In the rows, zero is written as 128.
One hidden turn or mirror swaps the rows below in pairs. Which row is each named row swapped with?
The rows were stretched afterwards, more along some directions than others.
Puro: [108 114 106 166 139 151 113 126 175 113 119 109 128 129 127 110 146 104
 126  91 146 145 128 143 101]
vab: [139 125 141 101 139 168 109 113 164  91 141  99 119 103 115 108 135 125
  81  89 123 126  64 135  95]
Zupag: [113 121 112 127 105 150 134  96 147 101 120 101 115 115 116 112 121 122
 108  78 122 165 119 141  97]
Vire: [ 89 112  99 158 145 166 100 115 166 133 135 110 130 143 136 124 143  93
 124 108 138 149  99 146  95]
gan: [130 140 128 119 153 171 112 114 173 116 146 121 135 124 147 116 138  95
  95  98 136 134  92 136 104]
zomi: [128 121 123 101 109 176 139 138 162 127 141  87 136 114 135 119  96 107
 101  78 119 147 118 135  82]
bezi: [145 124 112 141 124 165 110 121 128 105 171  89 123 130 119 102 134 111
 108  97 116 124 100 140 111]
zaki: [125 127 101 130 135 161  84 106 181 128 139 111 135 123 110 110 143  99
 106  77 116 141 127 140  88]
fuf: [136 135 123 108 108 170 130  99 159 145 111  98 126 108 149 120 130  97
 121  76 121 162 129 148  60]
Paf: [107 107 103 115 128 129 110 132 163 105 111 113 127 123 107 131 155 118
 124  99 138 147 105 141 122]
givok: [114 112  96 118 124 150 123 127 151 163 112 100 133 120 134 134 118  96
 100  94 139 155 116 154  86]
rasi: [114 107 109 115 116 150 122 134 137 146 152 117 142 135 113 126 138 123
 108 112 119 155  88 132 122]
Retak: [105 129 106 133 128 137  82 121 147 143 101 112 137 130  96 108 152 107
 110  74 149 174 139 136 116]
mame: [124 119 134 117 134 145 113 124 156  91 151  97 110 116 106 128 138 129
  99  76 141 115  76 123 118]
dazi: [103 108 104 130 130 145  99 124 164 131 123 104 150 140 105 136 141  96
  87 109 132 171 133 133 127]
Zelo: [114 119 107 140 141 120 115 129 133 129 139 116 133 121 108 120 163 128
 119  97 141 131 109 135 122]
pusal: [103 137 109 139 129 141  83 127 146 143 110 114 131 127  96 101 148 109
 109  76 141 168 134 130 112]
numes: [ 95 104 105 135 124 162 126 128 166 131 104 110 124 115 123 125 133 129
 132  63 150 187  99 156  90]
Renev: [140 112 114 119 112 167 119 134 147 124 144  99 153 130 108 130 115 107
 105  98 109 140 112 134 116]
pedi: [117 137 131 120 143 168 110 129 152 129 116 108 138 132 126 100 148 105
  98  65 127 168 115 137  86]
met: [111 139 120 121 148 154  97 155 141 155 150 112 146 130 109 121 142 107
  81 125 141 135  95 113 135]
lidak: [ 97 126 125 115 121 151 129 133 154 109 103 120 124 121 141 146 135 124
 127  88 145 153 106 152 118]
Tigis: [ 97 119 117 134 135 124 107 130 140 135 125 125 142 149 131 121 150 113
 118 103 149 153 125 131 115]
dadop: [104 132 111 122 158 175 102 146 138 154 125 109 150 129 115 125 111 103
 100 107 128 145 109 140 114]
Gop: [135 118 121  90 108 157 115 119 148 124 144 104 131 111  86 145 110 101
  92 105 115 119 117 139 122]
Dov: [108 130 115 121 147 148 102 155 141 153 143 109 150 130 109 123 150 105
  83 124 151 138 100 114 138]
pove: [ 90 124 103 145 128 138  94 131 146 144  87 107 136 131 108 114 152 116
 111  66 158 179 145 138 116]
lal: [108 121 109 130 107 155 137 105 148 108 118 103 117 114 122 102 120 118
 110  78 125 166 126 141  96]
gudu: [117 108 108 125 101 165 123 134 138 110 126  99 120 116 103 134 122 119
 128  90 133 136 104 145 103]
lif: [132 131 139  96 120 169 104 123 163 144 147 114 149 124 126 141 116 103
  80  92 135 115 113 110 108]
nov: [ 99 133 118 132 136 127  85 120 132 137 135 131 131 140  98 112 138 110
 116 110 133 118 135 124 138]
fut: [138 118 118 124 124 129 150 121 160 113 110  96 123 107 127 132 145 112
 122  90 153 150 125 123 108]
Gazam: [111 128 131 131 135 183 103 135 169 107 123 117 133 130 132 104 128  99
 116  76 145 156 104 136  98]
kifi: [ 80 117 115 126 130 159 118 160 174 116 114 113 136 133 127 108 126 107
 103  75 125 166 100 134 108]
Nel: [127 121  93 119 138 177 102 114 179 122 159 103 147 118 118 130 134 120
  86  86 124 137 104 134 117]
lidal: [103 101 110 112 112 160 134 136 153 113 135 103 116 105 112 115  98 111
  98  95 132 146 111 115 127]
Gedi: [144 122 109 116 113 175 137 101 159 129 124  84 152 130 137 131 129 105
  91  70 144 157 119 132 108]
Bitim: [140 126 130 101  99 171 128 107 133 132 127 111 140 124 127 152 122 117
 138  83 118 154 107 151  98]
gilug: [ 92 125 110 118 109 131  99 124 154 143 109 123 127 127  90 113 135 114
 112  89 137 161 160 130 121]
sog: [138 120 123 125 134 170  94  95 145 114 146  96 108 109 121 134 103 112
  74 114 125 105 118 130 113]
Saf: [112 116 121 104 114 172 102 105 184 137 154 109 138 131 133 154 121 102
  96 103 125 137 101 130 117]
nufaf: [122 122 111 122 137 169 118 109 144 137 136 113 126 122 140 122 118 119
  98 121 126 162 137 146 123]
Zudil: [128 121 117 109 123 144 135 133 167 125 128  98 132 115 105 124 139  92
  94  87 114 162 106 108 107]
votik: [128 118 116 107 126 172 160 125 159  99 157  96 127 108 131 145 111 130
  96 108 127 140  68 131 123]
gemu: [100 110  93 145 124 142 130 127 135 127 126  90 121 141 142 114 121 103
 101  93 132 142 110 125 116]
rir: [ 86 115 103 146  99 143 129 144 144 124 126 127 119 127 126 117 157 117
 144  93 136 162 116 136 116]
pok: [151 124 123 101 109 165 107  99 139 104 151  93 127 115 109 119 103 103
  88  70 107 130  96 136 102]
fur: [110 105  99 141 126 179 116 125 146 143 126  99 125 137 147 144 104 117
 112 104 139 170  95 144 106]
Numi: [ 99 112 113 111 151 159  87 138 161 146 113 125 164 138 104 131 125 107
  95  91 132 170  96 131 118]
zomun: [100 123 112 125 143 139 105 159 144 143 136 111 143 132 110 126 155 112
  91 125 147 133  96 112 141]
tedi: [112 106  97 119 137 139 122 143 161 109 132 109 138 126 112 126 136 118
 135  86 128 163  87 140 110]
giva: [114 117 117 118 113 154 109 110 168  91 125  97 128 110 101 130 151 110
 102  93 143 133  99 144 107]
rute: [116 128 132 102 112 156 101 115 157 125 128 117 139 113 116 119 124 112
  81  84 141 122 121 110 102]
buku: [124 131 135 132 140 140 110  96 163 128 113 104 116 120 130 153 147 116
  95 100 150 157 131 140 106]
sivu: [112 112 106  94 103 130 107 114 174 154 121 138 145 143 117 143 128  97
 113  86 131 154 124 129 129]
Zile: [116 129 117 116 124 186 119 127 171 131 130 119 142 117 127 117 119  95
  87  75 123 147 136 118 119]
gidu: [130 115 114 103 122 173 150 123 158 102 164  97 128 110 126 145 103 132
  93 112 123 135  71 131 130]
Lut: [124 120 122 122 119 178 135 121 162 108 138  88 135 112 123 106 136 125
  82  34 135 154  96 133 107]
zit: [ 91 106 104 138 123 145 129 136 143 146 100  97 144 142 141 133 136 109
  94  73 170 162 138 126 122]
Bag: [127 126 110 127 137 162 114  96 168 157 111 110 135 138 133 120 115  82
  93  90 142 150 155 133 103]
Begeg: [ 96 112  96 156 124 171 110 122 158 143 124 115 140 156 137 126 137 105
 115  90 152 157 135 137 119]
Vak: [111 120 104 115 138 157 126 147 151 158 140  98 136 125 118 129 112 112
  86 119 142 140 118 118 125]
tis: [131 123 118 136 122 131 144 128 139 108 137  93 106 120 144 114 130 135
 117  86 131 125 105 134 110]
Tezar: [123 124 116 119 121 139 109 110 187 111 153 118 121 134 128 105 134 108
 122 100 119 132 129 129 105]

Swapped with Gedi: giva
Swapped with lal: gidu
Swapped with buku: Zudil
Swapped with lif: zaki
Swapped with Zelo: Numi
Swapped with gilug: Vak
Swapped with numes: rasi

